One turn moves every row onto another: examples first, then more rows asked:
luris: [-30 -12  13   4  -2   4  -3  22 -17  13  36  10  26  11   9 -13   8 -47]
tagat: [-18 -18   5  -4  32  -6  14  14  39  17   2  -3  15  -6 -14 -22  29 -49]
lokek: [  5   6  18  17  13  23 -11 -17 -13  47  22  -7 -18  15   5   9  -5  23]
Teni: [  2  37  24  -5  19   5  -5  13  33  -2   1 -32 -16  14  -3   3 -10  19]
melud: [ 11 -32 -21   3  24   3  12  42  33  27  14 -27  -5   1   2  34   8 -36]
Vize: [  1  31  26   6  13   6 -11  -8  30   0  -4 -37 -13  10   5  20 -12  14]
Zuzoz: [  0 -18  -1  14   6   2  -9   3 -42  12  46 -11   6  27  -2   3 -11 -42]
sopo: [-20  -8  13  11   6  -9 -10   9 -25   4  34  12  14  23   5 -20   1 -53]
rarap: [ -3 -34  -8  14  20  -5  -2  34  28   5 -12   3  -3   3  26  24  10 -49]
Seki: [  0 -17  -9  -1  32 -15   9  51  44  13   5  -4  -8   6   4   1  18 -47]
fep: [ 10 -30 -19  -9  33  13  22  17  21  33  25 -38   6  -1 -32   6  12 -27]
vus: [  5  36  26   2  21  -2 -11   2  27  -8  -3 -29 -20  18   1   4 -13  15]
toteb: [ 20 -33 -19  23  27 -13  -5  12  14  13   3 -25 -19  13   9  39  -4 -48]
Rulok: [-18  16  34  14   8  16  -8 -17  13  52  17   1  -4   0   8  -2  13  12]
foz: [ -2  17  30  23  19   4 -19 -23  -8  32  10  12 -23  20  11 -12   0   9]
sitim: [  9 -19  -8  20  36 -31  -8  21  26   0  -5  -1 -21  17  11   5   7 -60]
pel: [-4 14 21  1 14 27  1  7  7 54 28 -5 -9  6 -3 -6  8 28]
daz: [ -5  36  32   4  15  -1 -10  -2  35  -4  -7 -28 -12  10   5   7  -8   9]
Ziruz: [  3  23  24  13  21   6  -7 -18   4  53  33 -13 -21  14 -12 -10   4  15]
lut: [-23  -6   9   3  -2   0   3   9  -6  33  56 -21  24   5  -9  -1   9 -48]
vut: [  1  -7  -3   6  11  -4  -1   7 -30  23  59 -24   4  25 -18  -4  -7 -42]
Zek: [-11   9  27  11  12  24 -10   1  -6  33   6  22 -10  12  19  -9   5  22]
tuf: [ -1  25  27   7  10  10 -12  -2  23  -8 -12 -26 -11  12  14  19 -14  17]
nito: [ -3  26  25  -1   9  17  -7   9  29  -1  -7 -29  -6   7  10  19 -11  22]
Veri: [ -3 -19  -5  13  23 -21   3  18  47  27   9 -25  -3  -4   5  25  17 -58]
nuta: [ 23 -32 -22   8  36  -8   1  46  12   0   1  -5 -23  22   9  15  -3 -37]
vefon: [ 24 -17 -19   8  39 -24   5  29  30  20  21 -31 -25  15 -12  15   4 -46]
Pid: [ 22 -28 -18   9  39  -5   7 -13   6  24  21 -42  -9  13 -33   9   0 -39]
Sego: [-13 -31  -4  -1  21  10  16   1  34  34  10 -27  22 -14 -16  11  23 -42]
tel: [  1  30  25  -5  17  12  -6  18  27  -9  -6 -22 -14  15   6   3 -12  22]
Defu: [ 11  14  18  10  26  16 -10   0 -14  34  21   7 -28  26  -1 -17  -5  25]
penas: [ -4 -33   0  17  33  -9  -7  -7   2  -9 -19  14   1  15   6 -10   8 -51]
Zakav: [-13  25  33   6  20   7  -7   2  12  39  17  15 -14  12   3 -28  13  14]
Lisid: [  6  25  20  -3  15  17  -7  13  22  -5  -4 -30 -14  14   5  15 -16  26]
Dib: [ 25 -45 -24  13  35  10   2  -3 -17   6   3 -20  -8  20 -12  17  -9 -30]
bag: [ -8 -12  -2  -2   2   9   6  18 -20  32  61 -26  17  13 -15   3  -1 -36]
Lagep: [-28  -3  12  -4   3  -1   5  27  -4  23  50  -3  25   8  -6 -20  13 -47]
mep: [ 19 -32 -15   8  46  -4  -1   9 -11 -10  -4   3 -15  28 -12 -16  -3 -37]
Sil: [ -5 -15   2   8  11   0  -7  21 -40   2  40   6   6  31   2 -15  -8 -41]
keri: [-15 -34   0  -1  28  11   8  24  17   0 -16  18  16   1   6 -14  18 -40]

bag goes to vut
tuf goes to tel
Where do these go?
Sego goes to fep
Zakav goes to Rulok
toteb goes to nuta

